Questions about the row below.
1) What is the third entry from the left?
2) What is the last entry?
3) What is the 2nd entry from the left?
4) What is the entry just right of -2.7?
5) What is the 2nd smallest entry?
6) What is the 3rd entry from the right?
7) What is the entry just right of the centre entry?
8) What is the entry just left of the smallest entry?
[  3.3  -2.3  22.0  19.6  21.6   9.3  -5.5  14.7 -18.2  21.8 -10.7  15.0
  -2.7   0.2   0.6]
1) 22.0
2) 0.6
3) -2.3
4) 0.2
5) -10.7
6) -2.7
7) -18.2
8) 14.7

[[-43.3 -52.6 -42.4 -41.8  33.6  35.1 -41.2 -40.6  37.9]
 [ 67.9  66.4  64.3  62.0 -55.3 -59.6  69.6  62.6 -63.0]
 [ 57.3  61.8  57.4  54.2 -46.2 -48.3  53.5  53.2 -51.6]
 [-45.1 -49.9 -42.5 -44.6  41.5  37.9 -49.7 -38.4  39.3]
 [-58.3 -67.6 -65.9 -60.1  51.9  56.2 -60.3 -55.6  52.7]
 [ 51.4  55.5  50.1  46.9 -43.2 -44.5  52.3  46.0 -48.7]]
Rows and columns are numbered from 1.
The entry in row 2 and column 1? 67.9
The entry just right of 53.5? 53.2
The bottom-left entry: 51.4
The entry just left of -38.4 -> -49.7
The entry in the top-left corner? -43.3
The entry directly above 53.2? 62.6
The entry at row 3, column 1? 57.3
The entry at row 2, column 3 is 64.3
The entry just left of -48.7: 46.0
The entry in the top-right corner? 37.9
The top entry of the column that holds the smallest entry is -52.6
The bottom entry of the column that holds the smallest entry? 55.5
The entry just left of 64.3 is 66.4
The entry directly above the largest entry? -41.2
The entry just right of -38.4 -> 39.3
The entry just right of the smallest entry -> -65.9
The entry just right of -42.4: -41.8
The entry just left of the smallest entry? -58.3
The entry at row 3, column 2? 61.8
The bottom-right entry: -48.7
The entry just left of -49.7: 37.9
The entry at row 1, column 3? -42.4
The entry directly below 54.2? -44.6
The entry just left of -44.6? -42.5
The entry just left of the largest entry is -59.6
The entry just right of -59.6? 69.6

W =
array([[  2.1,  11.8,  -4.0, -10.9,  17.2, -12.6,   9.4, -36.0,  -3.8,
        -18.4,   0.7,  -9.1,  -5.1,  -6.2,  -7.4],
       [  6.7,  24.9, -11.9,  32.9,  -3.0,  13.9, -12.5,  37.0, -14.2,
         65.6,   8.0,  -7.5,   1.9, -23.9,  17.3],
       [ -8.9, -36.6,   8.5,   1.2,   7.9,  -6.6,   7.3, -11.8,  -6.8,
          4.5,   1.6,  -7.1,  -0.6, -10.8, -10.9],
       [  2.9,  10.3,  -8.5,  13.8,  10.0,  -1.4,  -1.3,  11.2, -11.1,
         27.9,   8.5, -10.8,  -6.0, -14.8,   0.6],
       [  2.6,   9.9,   7.4,  13.2,   8.9,  -1.1,  -0.1,   1.1,  -7.7,
         24.9,   8.3,  -0.7,  -3.9, -12.9,   0.1],
       [  2.5,  12.1,   2.6,  -3.0,  15.3, -11.1,   7.7, -17.3,  -3.9,
        -13.7,  12.3,  -5.3,  -5.1,  -4.8,  -9.0],
       [ -9.5, -36.3,  -8.4, -17.0,  19.0, -18.5,  16.8, -38.2,   0.2,
        -31.0,   5.2, -19.5,  -4.9,  -8.9, -24.7],
       [ -2.4,  -9.2, -31.0,   0.8,  10.4, -12.2,   7.6, -18.0,  -6.7,
         -3.3,   8.6,  -6.2,  -8.9, -14.3,  -4.9]])
Report the largest entry.
A: 65.6
Report the entry just left of the smallest entry.
A: 16.8
The entry just right of the smallest entry is 0.2
Report the entry just left of 10.3.
A: 2.9
Report the entry just right of -36.0.
A: -3.8
Report the minimum.
A: -38.2
The entry just left of the largest entry -> -14.2
Report the entry just left of -12.6.
A: 17.2
The entry just left of -11.9: 24.9
The entry just left of -19.5 -> 5.2
The entry just left of -14.2: 37.0
Report the entry just left of 8.6.
A: -3.3
